These are runs of 6 systems, one row a step. Runs of the same system follow the same rule from any start.
seq 1, Q_974, 11 rows:
[[  4 -20  14 -14  10  23  -1  66   7 -29  -4  35  20  -2 -28 -35 -28 -18
   -4  -8]
 [-15  15  20   3  22  11  32  26 -24 -16   8  16  10   6 -78 -12 -25 -13
  -20   6]
 [-20  26  -7  -9   3 -26  24 -14 -14  18  16  15  -4  13 -80  23  20   8
  -23  10]
 [ 13  12 -29 -19 -21 -60 -10   6  24  23  15  -1  -8   2 -38  38  40  16
   -9  -7]
 [ 53  14 -21 -19 -20 -35 -23  40  34 -10   4 -39  -5 -18   0  18  11  19
    7 -22]
 [ 47  37 -10 -27   5  35  -9  28   7 -27 -19 -47   4 -26   1 -12 -15  23
   13  -8]
 [  3  41  -9 -38  26  60   2  -1 -18   2 -43  -3  19  -8 -12 -18   4  14
   18  20]
 [-10   3  -5 -35  29  12   0  11 -22  27 -43  41  33  28 -13  -7  37 -13
   14  31]
 [ 25 -33  12 -14  12 -35   3  38 -20   7  -3  35  33  45 -12  -3  33 -23
  -11  20]
 [ 50 -31  14  -9  -7 -23   8  21 -12 -32  39   4  18  34 -30   0  -4   6
  -43   6]
 [ 19  -6  -3 -27 -18  15  -7 -13   8 -35  41   7  -1  -6 -52   9 -24  45
  -37   0]]
seq 2, Q_378:
[[ 20  -8  13 -39 -16  66  15 -25  -5  12  21   3  -9 -10 -12 -21  27  14
  -24 -37]
 [-21   3 -38  -8  -5  31   6 -14  55  42 -14  34  -2  -8  -8 -38   5   0
  -25 -14]
 [-41   2  -5  20  30 -41 -22  31  38  19 -31  26   8 -18 -21 -27 -19  -7
    0  11]
 [-14  14  36  15  33 -58  -4  39 -33 -22   5 -23   2 -15 -34 -13   7   6
   -2  11]
 [ 23  28  -7 -13 -16 -23  23   2 -40 -30  43 -41  -9  12 -16   4  44  18
  -19   7]
 [ 28  16 -65 -30 -50   6  -5  -8  17 -15  10  -5  -6  27  22  23  19  14
   -1   6]
 [  8  -5 -32 -21 -21  20 -38  21  29 -12 -51  19   8   6  23  23 -38   1
   34  -4]
 [ -2   0  41  -5  31  40   1  28 -24  -8 -53   4  16 -14 -13   5 -40  -9
   27 -15]
 [  6  15  32   3  38  41  55 -14 -38  24   3  -2  19   1 -36 -11  16 -13
  -13   3]
 [ 18  -7 -20   4  13  -6  28 -29  22  47  38  24  18  21 -19  -8  38 -16
  -26  32]
 [ 21 -38 -13  -3   0 -50 -48   8  53  12  26  26   7   3   0  -7   1  -2
   -6  27]]
seq 3, Q_223 (11 x 20):
[[ -4  13 -36 -12 -27  14  24  -4  30 -15  59  19  -9 -10 -47   4   0  19
  -29  -3]
 [-24  19 -40 -18 -22  -3 -30   0  45   1  -1  25 -20 -11 -54  19 -29   7
    8   3]
 [ -7  31  -2 -19   0  -8 -33  34   6   1 -53 -13 -20 -10 -54  12 -28  -9
   26 -20]
 [ 32  47  -1 -15   9  12  18  26 -22  11 -52 -47  -2   7 -25  -3  10 -11
    5 -24]
 [ 45  33 -36 -19  10  13  31 -11  -3  27 -29 -23  26  30   9  -3  35   6
  -16  16]
 [ 34  -9 -27 -29  20  -9 -20 -13  12  10 -14  23  44  27  18   2  21  22
   -7  55]
 [ 21 -35  24 -41  22   3 -43  19 -14 -29   5  33  33   5  -3  -8   2  19
    8  38]
 [  9 -26  38 -36   0  49   0  25 -30 -35  31  24   7  -3 -26 -28   3   0
   -8 -10]
 [-16  -7  -8 -14 -21  53  38   1   4   1  27  40  -5   9 -39 -28   2 -14
  -33 -26]
 [-30  -2 -31  10  -9  -8  18   4  39  25  -9  47   1  16 -53  -3 -22 -10
  -32  -8]
 [ -7  15  -4  12  15 -56  -8  34  21   5 -24   3   5  -4 -67  15 -30   7
  -14  -2]]
seq 4, Q_870, 11 rows:
[[ 23  -5 -19 -10  -1 -59   5   2  -7   9   0  -4  26  20  26  20  58  34
  -19  12]
 [ 43 -26 -27 -21 -21  -8 -12  30  18 -39  15   8  31   8  46  10   6  32
   -5   7]
 [ 16 -13  -2 -29 -10  61 -17  24  -2 -56   6  16  14  -5  15 -20 -36  11
   11  10]
 [-33   6  16 -28   4  68  -4  -3 -27 -11  -9  33  -8   0 -38 -20 -17 -20
   16   5]
 [-35   3  12  -6   2   3  13  -4 -15  44 -17  35 -15  18 -61   8  16 -41
    6 -12]
 [ 18  -5   4  21   1 -59  18  16  17  41   1   3  -1  20 -48  28   9 -26
  -18 -17]
 [ 56   6  -3  16   7 -51   7   8  25  -5  23 -41  11  -3 -22  17 -13  25
  -32   2]
 [ 31  26 -13 -24   9   5 -18 -14  10 -28  18 -40  10 -32   4  -3  -2  64
  -10  20]
 [-15  24 -18 -51  -1  40 -30  -2   1  -8 -16   1  -1 -35  23 -16  31  37
   28   5]
 [-21   2 -12 -30  -8  30 -12  43  -1  11 -41  26  -4   0  22 -28  32 -31
   35 -22]
 [  4  -7   4  15   5   1  24  49 -15   5 -32  13   8  43  -5 -34  -2 -63
   -5 -10]]
seq 5, Q_330 (11 x 20):
[[ 34 -51   7  10  -4 -20 -39   5  37  17 -29   7  12   9  48   9 -23  -7
    3 -12]
 [ 11 -37  49  19  17  18 -10  14 -11 -36   2 -13   9 -21  34 -35 -43  13
  -13 -15]
 [-48   0  22  18  13  43  32 -31 -26 -17  36  11  -6 -23   5 -39  -3  14
  -21   5]
 [-68   3 -26  16  -9  -8  18 -23  16  29  22  47 -13  -3  -8   0  25 -12
    0   9]
 [-21 -16 -15  23 -23 -67 -16  35  26  10  -4  20 -15  12  -4  27   0 -31
   16 -14]
 [ 22  -3  20  26 -21 -42  -8  32 -19 -40   4 -48 -23   9   1  18 -28 -12
   -1 -26]
 [  8  30   5  14 -15  26  20 -45 -35 -32  14 -59 -25   0   8  10 -22  21
  -12  -6]
 [-20  27 -28   1  -4  41  12 -67  11  30 -15  -4  -5 -13  24  31   1  18
   19   8]
 [ -3 -14  -6   9  14   3  -9   5  34  47 -40  25  17 -16  40  30   3 -21
   46  -7]
 [ 27 -33  41  29  25  -7   8  45  -4   4 -10  -6  19   1  35 -18  -8 -44
   18 -10]
 [  8 -16  30  31  16  10  25 -18 -34 -21  34 -18   1  26  11 -49 -10 -22
  -35  22]]
seq 6, Q_295 (11 x 20):
[[-16 -31  19  25  10 -37   0  -1  35  31  35  36   2 -25 -33  38  -9  -9
    6  -6]
 [  8 -13  33  23  -2 -32 -17  19  27  -3  49 -25 -29 -48 -20   3 -13  -4
    6 -29]
 [ -1  27   4   9 -15  11 -13 -20  13 -12  30 -59 -49 -39   1 -32 -10  10
   -8 -25]
 [-37  44 -36   5 -12  14 -15 -41  12   9 -30 -33 -34 -12  25 -28   1  15
    0  -2]
 [-47  21 -28  15   7 -19  -8   7   0  11 -67   1   3   3  49  -9   8   0
   20   4]
 [ -8  -7   5  30  13 -21  28  46 -29 -16 -33  -1  28  16  58  -3   8 -16
   15   1]
 [ 27 -18  10  28   0   8  49   4 -38 -30  28  -7  25  34  40   8  -2 -18
   -6  19]
 [ 20 -29   0   7 -16  16  11 -55 -15  -6  42  17   5  39   7  38 -16 -10
   -4  35]
 [ -7 -45  20  -6 -16   3 -39 -44  10  14   9  35 -14   9 -16  49 -28  -7
   16   1]
 [-14 -37  48   0  -7  12 -26   4  15  18  -8  17 -23 -31 -23  10 -27  -8
    8 -55]
 [-12   2  25  21   6  29  25   6  24  18   6 -16 -21 -44 -18 -38 -17  -3
  -24 -58]]
seq 7, Q_870, 11 rows:
[[ 42 -27   5 -17  11  -5 -40  13  47   1  39  20  13 -19 -23  17 -20  -7
   22  29]
 [ 26  -6  42 -31  10  15 -51  10   4 -11  22 -21 -23 -31 -40 -29  -9  -2
    8  -6]
 [-14  22  12 -33  -6  17 -14  -8 -11  14  -7 -18 -35 -10 -43 -52  31   9
  -30 -33]
 [-31  25 -39  -9  -8 -23  11  13  20  29 -43  11  -6  11 -21 -30  29  13
  -38 -26]
 [ -8  16 -34  17   9 -54  14  57  19  -9 -43   7  30   7   3   4  -7  12
   -8   3]
 [ 18  22  -2   7  17 -22  20  51 -30 -53   0 -21  33   0   7  19 -11  13
   18  28]
 [ 21  24  -6 -31  -7  33  14  -6 -52 -39  26 -12   9  15   1  22  21   6
   25  35]
 [ 18  -4 -24 -49 -28  47 -16 -31  -9  15  -2  25  -5  33  -5  27  23 -17
   23  16]
 [ 30 -35   6 -24  -8  22 -30   0  28  38 -38  32   3  24 -18  16 -21 -31
    8 -20]
 [ 32 -25  50   6  32   6   3  19   9  22 -23   2  17  -6 -42 -12 -33  -8
  -27 -29]
 [  6   9  31   5  43  -4  35  -3  -6  14  23  -8  19 -25 -48 -28  13  29
  -46  -1]]
seq 8, Q_974 (11 x 20):
[[-15 -21 -52   7 -28  -4 -11  20  53   2   4  45   3  15  32 -20  -5 -23
    0   6]
 [ -4 -12   9  35   5 -25 -20  42  11 -38  -7   0  -1   1  -2   2 -67 -29
   21  14]
 [-10  18  47  20  11  12  18 -15 -54 -24   3 -34 -17  -6 -33  26 -34  -4
   10  -8]
 [-16  18   0 -10 -14  26  30 -64 -19  42   6  -4 -21   3 -17  29  34   8
  -10 -21]
 [  7 -16 -39  -1 -16 -19 -13 -18  59  56  -6  22   0   1  28   8  31  -4
   -2 -10]
 [ 32 -21   3  26  16 -35 -31  39  43  -6  -6 -16  13 -19  42 -14 -25  -8
   13   4]
 [ 12  12  43  17  31  20   2   7 -37 -43   7 -48   1 -25  14 -27 -31  11
    5  10]
 [-38  24   9 -16   5  51  18 -53 -49  -2   4  -2 -12   2  -3 -21  23  15
   -8  12]
 [-47 -15 -33 -14 -22  -5 -10 -21   8  32 -16  53  -7  29  15  -8  39 -12
   -4   5]
 [  1 -41  -7  25 -18 -54 -16  47  25  -5 -12  25   6  24  24   4 -13 -29
    0 -13]
 [ 28 -11  30  40  -2 -11  22  24 -15 -45  17 -35   2  -1  -1  13 -55  -3
  -12 -16]]
seq 9, Q_330, 11 rows:
[[ 11 -31  45 -24 -11  16 -20 -20 -55 -30 -19   1  -1  31 -11  25 -23  19
  -11 -11]
 [  0 -21  16 -18 -16  45  37 -36 -16   6   9  20  10  -3  -7  29   4  41
  -34 -39]
 [  3 -10 -24   8  -1  19  38  -1  59  32  19  34  22 -31  -7  17  -6  18
  -16 -24]
 [  8   0  -2  28  28 -26  -3  40  59  14  23   5  11 -44 -19  -8 -23 -15
   14   8]
 [ -1  18  34  18  32 -33 -23  21 -11  -9  29 -38 -21 -27 -28 -33   2 -25
   17  22]
 [-17  29  10 -10  -6 -16 -19 -35 -42   6  10 -41 -43  13  -9 -32  45  -8
   -7   9]
 [-16  12 -38 -22 -36 -10 -20 -33  -5  18 -42  -7 -23  35  27  -5  35  14
  -18 -15]
 [  2 -10 -32 -10 -23  -3 -12  24  14 -15 -65  11  19  17  45  16 -19  28
   -2 -25]
 [ 10  -5   8   5  12  30  26  45 -16 -52 -18   6  38 -12  28  14 -40  19
   15  -3]
 [ -3   8  12   6  22  50  50   1 -28 -23  44  17  25  -9 -13  11  -6 -13
   20  32]
 [  0  -6  -6  -3   4  14  13 -30   7  36  48  35  -3  15 -38  19  19 -43
   16  37]]
seq 10, Q_295, 11 rows:
[[-23   2 -12 -24   3  49 -15 -53  -5 -15   9  18   1   2   0 -37  -7  35
  -26  31]
 [-68  -7 -22 -22  -4   5 -19  -1   8   9 -15  66   3  -3  -8  -5  17   9
   12  14]
 [-30 -12  -1   3 -13 -29  10  77   5  -9  -3  38   2  -4 -14  -1  16 -26
   14 -29]
 [ 25  16  -4  21 -19 -14  46  50  -9 -32  30 -28  -8  12 -30  -5  -9 -23
  -20 -26]
 [ 26  42 -25   8 -11  -2  25 -38  -9 -13  20 -43 -11  18 -37  26 -19  14
  -23  19]
 [ -1  25 -12 -19   3 -15 -30 -47   0  21 -27 -14  -3  -6 -12  59   0  33
   25  22]
 [ 12 -10  25 -26  12   0 -37  19   3  24 -44  -3   8 -31  28  30  19  10
   47 -24]
 [ 42 -14  23  -9  14  44   9  36   6   8 -14 -16  13 -14  37 -43  12 -20
    7 -29]
 [ 25   2 -12   7  19  42  23 -17   9   8  10  -2  15  26   5 -66  -5 -23
  -36  30]
 [-29  -6 -11   3  23 -22 -16 -33  -4   8   4  36  13  33 -25 -24   0   1
  -26  62]
 [-41 -30  23 -14   1 -55 -30  16 -23 -14  10  39   3   1 -19  17  24  20
    0   6]]
seq 11, Q_378 (11 x 20):
[[ 23  10  -1 -44 -14 -14 -11  20 -18 -13 -39 -10  13   2 -24  45   8  53
   -7 -29]
 [ 25  23 -15 -31   5  34  33  32   3   2 -25  -1  34 -28   5  25  21  37
    9 -27]
 [ 17  30 -29 -11  29  48  32  29  26  12  -8  12  37 -24   5 -11   6  -8
   27  24]
 [ 11  14  -7  -5  43  20  -8  17   9   8   2  17  21   6 -23 -31  -8 -41
   28  62]
 [ 24 -13  27 -22  24 -10 -34   3 -23   2   7   9   3  37 -47 -28   6 -32
   -5  45]
 [ 37 -30  20 -39 -12 -15 -22  -1 -17  -1   7   9   0  39 -40 -16  23  10
  -47  -8]
 [ 18 -21 -15 -36 -23  -4  -4  12  25  -5  -5  22  13   5 -18  -6  10  51
  -55 -35]
 [-21   9 -27 -20   1   6   3  36  38 -16 -14  29  23 -40 -14  -3 -10  55
  -14 -20]
 [-37  42 -11 -12  24   8  10  47   4 -17  -3  12  12 -49 -32  -5   3  15
   31  10]
 [ -5  52 -10 -15  17   0  13  36 -22  -2  16 -15  -7  -6 -47  -7  31 -33
   37  28]
 [ 47  28 -25 -20  -8 -13  -4  15  -6  10   4 -24 -10  43 -37  -2  23 -43
    7  25]]
seq 12, Q_223 (11 x 20):
[[ 17  20 -52 -11 -23  -4 -14   5  17 -41  50  -5  -2   9   6   4  -1  -1
   15  51]
 [-12   7 -12 -30 -22  25 -51 -24 -15 -34   0  10 -23  20 -21  17 -32  -7
   32  35]
 [-13  -6  28 -31 -15  39 -18  -9 -44  -1 -48  11 -16  21 -25  25 -16 -12
   18 -29]
 [ 18 -13  16  -3  -4  29  42  11 -13  32 -48   8  15  19  -3  16   5 -11
  -17 -56]
 [ 40 -12 -12  26  24  -4  47   8  39  36 -11   9  45   5   9   2  -6   3
  -34  -7]
 [ 26  -4   0  16  49 -26  -4  -2  40  11  29   3  35 -24 -11 -10 -14  20
  -13  49]
 [ -3   7  28 -24  29 -12 -41  -3  -3 -11  47  -8  -9 -39 -35 -20  18  18
   14  36]
 [-19   9   8 -45 -26  16 -30   5 -18  -9  29  -4 -43 -15 -23 -31  45  -4
    8 -21]
 [-21   5 -37 -19 -52  16  -5  13   6  -6 -22  10 -34  30   5 -34  14 -18
  -19 -40]
 [-19   7 -40  18 -17  -9  10  19   8 -15 -61  11   8  43   8 -11 -41  -3
  -27  -6]
 [ -6  21  -1  23  29 -20  31  16 -26 -23 -41  -3  39  14 -13  29 -39  23
   -5  24]]

Name the system that made each run.
seq 13:
[[  1  41 -35   4   6  28  20   5  16 -13 -32  -1  15  -2 -35  31 -56  11
   11  15]
 [  9  40   0 -16  34  16   9  -2  -9  27 -33  -1  21  -9 -45  43  -6  -3
   38  24]]
 : Q_223
seq 14 (2 x 20):
[[-20  16  15  20 -17  28  42  -3 -19  -8  13 -29 -33 -10 -16 -32  -4  -4
  -35 -55]
 [-41  40 -47  30  -3   2  43 -34  21  23  -5  -1  -8   4  -9 -10  -3   6
  -28   5]]
 : Q_870
seq 15:
[[-57   9  -3  23  24  26  17  13  18  15   3  24  -1 -35  21 -50  10 -23
   18   6]
 [-40   9 -15  39   4 -29  24  25  -1   3  26   7 -12   8  14 -44  27 -48
    2  16]]
 : Q_295
seq 16, 2 rows:
[[ 23  29 -22   6  22  18  39  -1  16  42   3 -15   8  12 -10 -50  33 -31
  -24  14]
 [ 17  -2 -35  12  19 -41 -19  -2  33  15  -6  10  21  35  -1 -32  -6 -12
  -25  55]]
 : Q_378
seq 17, 2 rows:
[[-25 -43  33  27   1  13 -13 -22 -17  -3  16   8 -14   6  58 -38   2 -29
    4   3]
 [-46 -38  33  42  -4  -6  13 -21 -24  -8  19  13 -15   9  34 -26  -7 -16
  -20 -12]]
 : Q_223
seq 18:
[[ 46 -32  11  -6  -3  36  29  37  11 -28  44  20  31  -8   0  10 -16  -2
    0  -7]
 [ 11  -3  -6 -13   0  61   2 -17  28 -16  45  22   1 -18 -37 -11 -39   2
   -5  17]]
 : Q_378
seq 19 (2 x 20):
[[  4  -7   5  12 -16  14  11  -3 -32   1 -55   2  -3  51   4  35 -36 -38
   14 -14]
 [ 25 -22  26  22   9  12  37 -24 -28   4 -26   1  27  33   4  45 -37   2
  -16  -8]]
 : Q_330
seq 20:
[[  9 -18   5  14  21  28  45   9 -22 -22   4  33  43  36  -7 -13 -29 -12
  -24  31]
 [ -6 -25   7   2  17  -5  11 -25  -4  -4  42  47  27  19 -38  21 -13   6
  -16  49]]
 : Q_330
seq 21 (2 x 20):
[[  9  48 -33  -6  -8   9  43  41 -27 -28  10 -30   3   7  12 -23  38 -12
    8   7]
 [ 14  36 -57 -16 -19  19   7  -4 -12 -20 -10  -4   2  52  -3  -7  -1 -22
    5  46]]
 : Q_974
seq 22 (2 x 20):
[[-34  24 -33   7 -40  -7  30  18  -8 -30  53   7 -22  -8  -5  25  22  -9
   22  -4]
 [ -9  12 -44  10 -51  -8  -8  -1  17 -11  11   3 -34  22  -5  46 -22 -34
   31  -1]]
 : Q_223
seq 23, 2 rows:
[[ 19  13  -8  23  -8 -18  44 -13  -6  28  31 -24  -2   0  23  47  41 -22
   22  -5]
 [ 57 -16 -11  16 -16 -25 -22 -26  30  22  13 -33 -10  15  35  31  -5 -22
   13   6]]
 : Q_295
seq 24 (2 x 20):
[[-22  16  25  -7 -21  20  24  21 -48 -17 -25 -24 -22 -13   4  18  12   4
   15 -60]
 [  0  35 -29  23 -14  35  74  -4  -1  20  -8 -18  -2   5  10  12  10 -19
   -2 -30]]
 : Q_378
seq 25:
[[ 39 -22  -7 -31  -9 -19 -48  -8  45  15  19  17  -3   5 -50  10 -11   9
  -19   9]
 [  5   0  21 -35   9  -3 -56  19  16 -14 -12  -3 -11 -30 -55 -18 -25  30
   -6 -13]]
 : Q_295
seq 26:
[[ 44  -8  27  43  28  -4  19 -12   4   2  33 -48   7 -12  36 -26 -10 -15
  -11  14]
 [ -5   8   7   7  16  24 -12 -66 -12 -12  29 -29 -11  -6  22 -35  -7  24
  -20  40]]
 : Q_974
seq 27:
[[ 10 -18  34  34   9 -13 -24 -53  10  32 -12 -37 -21 -12  35  17 -22  -3
    4 -13]
 [-11 -21  34  33  13   3  -5 -38   0  22 -14 -28  -9 -26  65 -14  -2  12
   -4 -25]]
 : Q_330
seq 28, 2 rows:
[[  4  40 -46  15  12 -12   5  21  44  10  26 -19  -6 -17  -2 -45  16 -23
    5  31]
 [ -2  40 -18   4  14 -33 -43   9  -8 -24 -16 -39 -15  11  -6 -26 -11 -12
   19  51]]
 : Q_974
